In the rows, 128 means zero.
Which row each row swaps with, under one turn or mirror:
The rows were stretched afterwards, more along some directions than others.
vob: 108	99	153	150	138	98	119	142	124	142	111	127	111	117	104	136	141	117	111	118	117	116	117	141	130	140	141	138	140
Zov: 101	126	147	130	145	123	131	133	123	126	113	108	97	139	102	151	148	108	112	108	115	114	105	141	129	154	155	140	108
Lutim: 145	115	146	133	132	123	120	144	111	110	100	124	91	150	99	141	132	121	124	118	125	99	118	146	114	126	144	141	105
rubok: 136	135	139	149	111	74	139	146	116	130	107	129	78	119	138	130	144	106	96	115	121	114	92	135	168	150	136	144	105
gil: 125	108	169	129	125	104	119	148	115	116	114	117	84	114	108	117	136	122	112	102	122	97	120	139	142	140	143	126	122
Mag: 150	120	148	112	122	108	107	145	109	131	108	133	102	110	106	134	127	120	118	117	120	108	133	133	133	131	129	138	122
Fop: 128	112	131	128	127	125	126	135	103	126	99	123	79	123	102	117	126	115	110	100	119	113	109	169	140	149	139	139	123
karo: 131	124	143	129	125	101	137	158	124	106	109	111	73	109	125	127	126	106	99	108	129	113	95	141	147	139	117	141	111
nev: 137	129	143	130	149	118	107	143	125	122	117	99	97	129	91	123	113	115	125	107	132	98	93	133	132	133	136	135	110
mib: 132	113	139	133	114	127	141	122	108	128	102	109	89	126	129	132	122	131	104	117	123	127	126	140	148	135	148	145	122
Neril: 126	130	140	122	106	96	124	141	128	110	115	110	93	135	138	123	135	123	87	116	114	121	115	141	160	130	130	140	107
Nazek: 119	127	134	114	127	136	127	148	128	122	98	115	111	135	106	134	137	124	100	125	127	102	137	133	129	140	121	130	115
vegof: 119	110	141	123	109	104	123	128	102	123	96	144	101	127	133	127	160	135	91	126	123	125	125	131	166	151	149	139	119
zik: 135	120	150	126	146	101	118	143	105	137	94	141	99	127	101	149	160	119	117	113	121	111	106	149	155	156	139	134	114
Neto: 128	122	148	123	113	108	114	121	102	88	102	128	89	136	124	127	130	131	112	109	128	114	119	131	154	136	153	144	87
Vaku: 152	136	154	146	117	84	110	149	101	119	100	146	92	115	127	137	140	122	117	106	118	103	115	159	155	138	138	165	104
pegig: 100	101	151	150	132	93	126	131	123	135	112	122	100	110	108	118	145	117	109	117	120	115	105	147	136	139	142	142	138
Ginos: 126	127	129	129	137	122	117	147	124	132	105	99	110	131	96	116	127	113	113	118	118	117	119	141	135	138	133	135	121
nak: 117	109	156	131	139	106	125	154	123	140	102	119	100	131	106	115	149	133	119	100	117	101	110	144	154	148	143	134	121
tezun: 129	120	143	134	111	110	128	130	103	116	95	146	101	125	136	127	153	134	94	123	135	125	131	130	153	145	138	131	121
Gim: 102	104	135	117	108	99	138	125	98	108	100	125	82	143	131	119	150	127	100	103	103	119	102	153	164	156	151	144	99
Tuvig: 125	117	148	119	142	129	128	137	115	110	100	124	93	149	112	139	145	123	107	108	134	115	100	130	146	137	136	125	111
Dere: 124	128	137	134	124	90	127	137	128	129	101	104	98	111	106	130	135	116	118	103	131	119	118	131	150	165	139	130	116
tunut: 128	131	141	124	132	123	120	130	120	133	109	119	106	135	117	133	118	122	112	121	140	116	117	151	137	130	151	139	118
bega: 121	130	134	111	124	129	113	132	118	109	98	107	96	117	116	122	119	127	107	124	125	113	112	138	136	132	138	141	105
nup: 146	122	166	142	140	101	121	135	114	124	90	115	96	128	101	151	138	131	101	99	132	119	116	125	138	148	158	128	100
razep: 111	121	148	137	135	95	105	133	131	108	107	128	114	118	105	121	138	120	107	105	107	103	117	161	142	146	137	143	115
paza: 119	123	155	128	130	112	134	124	107	102	101	122	78	127	125	132	142	127	96	96	125	126	100	137	134	131	139	145	103
vupod: 100	96	155	148	147	120	135	125	117	115	101	124	80	143	94	134	162	118	124	95	122	108	90	157	148	163	158	126	113
Zasa: 110	115	152	129	122	88	128	153	124	118	95	112	83	99	123	131	132	131	98	117	106	109	119	150	163	152	129	149	112
Poso: 113	126	152	132	115	81	115	149	113	121	99	109	77	108	112	122	129	123	101	105	113	120	94	131	151	135	146	136	116
Dus: 114	102	153	154	138	89	112	141	119	140	112	132	103	109	105	126	138	115	112	118	115	113	105	147	135	139	139	143	138
vezip: 126	108	147	131	114	108	122	128	101	123	100	147	100	135	126	132	165	126	92	117	130	118	122	135	159	155	145	133	117
duf: 132	114	139	112	121	118	130	122	115	116	105	108	81	139	102	137	141	104	92	114	125	103	112	141	138	150	134	125	122
luko: 132	134	131	131	122	120	140	152	107	133	100	106	83	147	116	126	140	124	95	112	121	115	100	136	148	137	148	148	109
guzif: 130	114	148	110	126	111	99	132	109	108	107	123	77	118	114	127	139	110	88	100	116	113	96	140	136	147	135	131	107
gup: 131	127	124	115	129	125	132	140	129	137	104	129	102	149	123	151	139	113	116	126	127	109	116	138	144	152	146	137	100
tater: 124	132	153	121	134	107	133	120	127	108	103	106	81	141	115	129	151	129	114	98	126	109	97	142	162	143	152	139	91
tafe: 102	101	152	145	137	123	132	121	108	106	100	131	81	142	101	130	156	121	116	94	122	109	97	153	147	156	158	132	108
kena: 149	142	148	133	125	101	112	148	113	125	95	118	97	139	130	131	129	142	100	116	139	129	133	134	150	135	159	143	109
felum: 127	128	148	120	134	88	107	160	103	124	110	120	91	112	103	158	131	110	112	113	93	97	105	127	149	148	144	164	104
fova: 115	115	145	122	120	110	122	144	110	117	95	139	84	121	143	102	131	127	90	98	111	122	114	152	157	146	137	138	125
Radom: 140	140	137	150	139	116	133	137	118	115	103	114	89	124	110	135	140	117	131	102	145	114	139	137	126	152	132	139	112
bege: 116	103	158	118	122	100	113	135	100	109	111	141	78	117	120	124	137	132	114	107	91	97	93	149	159	142	156	145	94
Mok: 114	103	154	99	131	123	104	133	122	106	97	115	93	130	107	117	130	142	120	102	115	112	127	136	144	140	150	138	110
lazot: 138	111	152	152	135	105	128	141	114	112	100	134	81	121	122	157	134	121	125	103	116	109	114	141	134	152	133	160	102
sar: 134	131	141	128	139	104	128	148	115	132	114	133	102	118	119	153	132	113	112	125	133	116	112	140	135	136	130	153	117
Gaf: 114	107	152	154	141	120	141	120	114	108	105	125	81	137	95	139	157	114	123	94	130	108	96	150	141	155	155	129	110
nok: 132	126	134	107	114	100	128	147	115	117	111	119	84	122	111	145	142	106	121	113	117	92	120	148	156	161	128	142	89
vop: 123	125	146	117	129	115	130	159	123	139	87	110	79	130	104	135	137	118	109	109	128	107	112	142	131	156	137	119	124
litod: 134	132	136	127	124	110	122	151	113	115	100	132	91	132	109	112	152	125	102	125	135	111	110	141	151	146	148	127	101
nini: 124	127	131	154	143	102	116	136	122	130	125	118	125	138	97	138	153	83	108	109	121	112	111	144	136	154	145	140	115
genog: 114	102	147	149	133	94	120	131	123	142	113	129	107	110	105	121	147	110	106	120	125	118	105	142	133	140	139	128	146
rup: 142	139	146	118	125	118	123	151	130	113	111	107	90	133	114	127	123	137	118	124	125	96	117	126	141	129	133	141	111
nipa: 153	121	138	136	134	98	99	141	113	124	114	134	106	109	115	131	111	117	119	127	123	111	127	148	141	136	130	158	111
tuvo: 143	116	149	149	138	107	128	144	118	109	101	130	87	132	114	163	144	113	122	104	127	110	111	132	129	152	135	153	96
zazo: 149	129	140	146	128	124	128	113	93	127	98	131	116	134	107	120	143	117	105	113	135	118	126	142	130	145	146	133	116
Topim: 131	143	154	110	131	106	114	135	121	104	104	100	82	133	115	112	121	139	106	121	135	118	103	147	152	122	144	137	117
Dula: 141	143	142	134	132	114	122	136	114	106	108	128	96	139	110	151	143	115	113	99	124	124	112	132	147	145	149	142	87
bos: 134	127	143	126	126	107	135	159	108	129	106	138	87	157	127	153	146	138	116	115	112	112	102	137	156	144	154	144	86
rov: 131	126	157	135	137	105	139	136	131	112	100	111	68	104	117	141	138	136	124	105	128	115	104	152	132	134	144	141	116
pif: 120	123	151	110	119	111	136	148	110	116	97	109	75	131	109	132	132	140	123	101	124	113	121	142	150	146	162	141	93
Datut: 138	116	131	129	125	103	124	137	98	146	108	128	98	137	126	135	154	123	114	124	126	126	122	117	151	141	154	134	117
fopu: 149	129	148	132	137	97	106	138	116	116	114	109	93	110	99	145	126	82	108	109	132	103	111	128	125	143	136	147	110
Ret: 159	132	150	134	125	100	111	134	102	113	112	127	90	130	120	110	136	109	103	108	134	114	108	144	154	137	147	137	121
Tevab: 103	105	149	149	139	124	137	129	110	113	105	129	89	139	100	131	158	120	120	96	122	110	101	146	147	159	155	131	109
fipep: 140	115	155	163	134	100	124	141	113	120	107	136	91	126	121	162	141	111	114	107	121	110	112	137	132	147	131	158	104
kuv: 120	117	126	118	131	116	131	117	116	123	98	125	95	128	106	110	169	118	122	110	129	115	97	150	145	154	145	115	125
Mam: 131	129	143	113	141	102	119	123	124	133	114	114	91	120	105	135	141	106	124	116	121	104	102	149	139	151	136	138	112
mim: 136	115	145	124	112	116	126	133	104	123	97	145	100	129	131	127	157	133	95	132	133	121	128	136	154	143	143	136	125
Lut: 128	120	136	106	116	108	130	141	110	117	106	118	96	138	115	141	144	109	95	125	130	117	112	146	152	139	137	134	125
suzis: 145	124	146	118	127	107	117	148	116	116	96	123	85	128	120	125	116	151	127	107	127	111	112	162	149	136	149	151	103
rogig: 113	98	151	144	128	91	119	138	117	136	107	130	102	115	105	127	149	105	104	116	122	117	106	146	136	141	135	139	137
ledep: 156	128	129	128	132	126	113	141	94	125	102	117	92	126	107	125	121	109	128	114	130	97	124	129	123	144	134	149	101
mifa: 131	135	144	135	136	100	112	146	111	120	112	132	95	113	117	141	126	124	139	117	107	112	116	146	151	145	152	175	92
neri: 113	106	159	145	137	117	135	130	109	102	102	125	71	137	98	137	157	116	112	94	125	112	92	153	149	155	153	136	104
pusuf: 148	112	142	150	136	107	126	142	106	124	104	140	95	129	119	167	137	119	116	112	122	114	117	133	133	147	135	155	103
digo: 131	121	128	112	142	114	126	135	113	124	103	113	81	129	109	134	124	105	126	112	131	103	93	148	143	144	138	152	90

Poso swaps with -> Fop
vob swaps with -> Tevab
nini swaps with -> gil
nup swaps with -> zazo
vop swaps with -> luko
Tuvig swaps with -> sar
ledep swaps with -> kena
bege swaps with -> razep
fipep swaps with -> vezip
duf swaps with -> rubok

